[[120 128 103 125 123 122 113 122 133 133 148 142 127 139]
 [112 126 118 131 128 136 110 133 129 106 145 124 126 127]
 [132 111 118 122 144 118 132 124 136 119 118 111 121 119]
 [124 138 113 119 132 120 105 128 139 147 142 142 131 136]
 [136 119 115 117 143 115 131 127 139 118 125 115 114 125]]
->
[[132 111 118 122 144 118 132 124 136 119 118 111 121 119]
 [136 119 115 117 143 115 131 127 139 118 125 115 114 125]
 [112 126 118 131 128 136 110 133 129 106 145 124 126 127]
 [120 128 103 125 123 122 113 122 133 133 148 142 127 139]
 [124 138 113 119 132 120 105 128 139 147 142 142 131 136]]

[[127 132 126 135 128 121 135 116 116 131 146]
 [125 140 129 127 125 130 135 121 121 125 120]
 [142 110 121 140 129 126 106 142 146 124 119]
 [126 130 129 139 110 109 117 137 136 112 140]
 [139 112 121 156 118 103 109 137 142 118 144]
 [119 148 132 124 126 130 147 112 111 129 125]
 [125 143 130 136 125 124 148 110 116 131 131]
 [117 145 134 122 130 128 154 110 111 134 126]]
->
[[142 110 121 140 129 126 106 142 146 124 119]
 [139 112 121 156 118 103 109 137 142 118 144]
 [126 130 129 139 110 109 117 137 136 112 140]
 [127 132 126 135 128 121 135 116 116 131 146]
 [125 140 129 127 125 130 135 121 121 125 120]
 [125 143 130 136 125 124 148 110 116 131 131]
 [117 145 134 122 130 128 154 110 111 134 126]
 [119 148 132 124 126 130 147 112 111 129 125]]

[[131 122 130 156 124]
 [116 115 126 144 119]
 [124 120 128 117 122]]
->
[[116 115 126 144 119]
 [124 120 128 117 122]
 [131 122 130 156 124]]

[[122 130 124 125 141]
 [125 124 118 114 131]
 [128 145 150 149 109]]
->
[[125 124 118 114 131]
 [122 130 124 125 141]
 [128 145 150 149 109]]

[[127 128 129 102]
 [130 141 122 155]
 [129 124 128 129]
 [138 122 125 155]
 [135 123 134 113]]
->
[[138 122 125 155]
 [135 123 134 113]
 [129 124 128 129]
 [127 128 129 102]
 [130 141 122 155]]

[[116 129 127 139 131 137 133 124 121 134 120 128]
 [145 134 122 133 152  99 106 119 133 121  99 111]
 [126 128 151 126 140 143 117 139 131 130 140 153]
 [119 135 133 135 126 121 130 124 116 130 131 132]
 [130 133 134 124 139 125 133 134 133 127 135 131]]
->
[[126 128 151 126 140 143 117 139 131 130 140 153]
 [116 129 127 139 131 137 133 124 121 134 120 128]
 [130 133 134 124 139 125 133 134 133 127 135 131]
 [145 134 122 133 152  99 106 119 133 121  99 111]
 [119 135 133 135 126 121 130 124 116 130 131 132]]

[[132 156 122]
 [111 127 144]
 [103 107 143]
 [109 148 144]
 [109 145 145]
 [117 102 111]]
->
[[117 102 111]
 [103 107 143]
 [111 127 144]
 [109 145 145]
 [109 148 144]
 [132 156 122]]

[[122 132 134 129 124 121 123 130 122 122 112 155 124 118]
 [120 117 128 128 121 131 139 142 122 126 130 127 131 157]
 [115 121 123 134 121 124 140 132 125 127 146 130 123 113]
 [132 135 129 130 124 148 129 132 134 133 143 132 121 130]
 [119 133 132 124 141 142 125 135 145 133 132 136 121 149]]
->
[[120 117 128 128 121 131 139 142 122 126 130 127 131 157]
 [115 121 123 134 121 124 140 132 125 127 146 130 123 113]
 [122 132 134 129 124 121 123 130 122 122 112 155 124 118]
 [119 133 132 124 141 142 125 135 145 133 132 136 121 149]
 [132 135 129 130 124 148 129 132 134 133 143 132 121 130]]
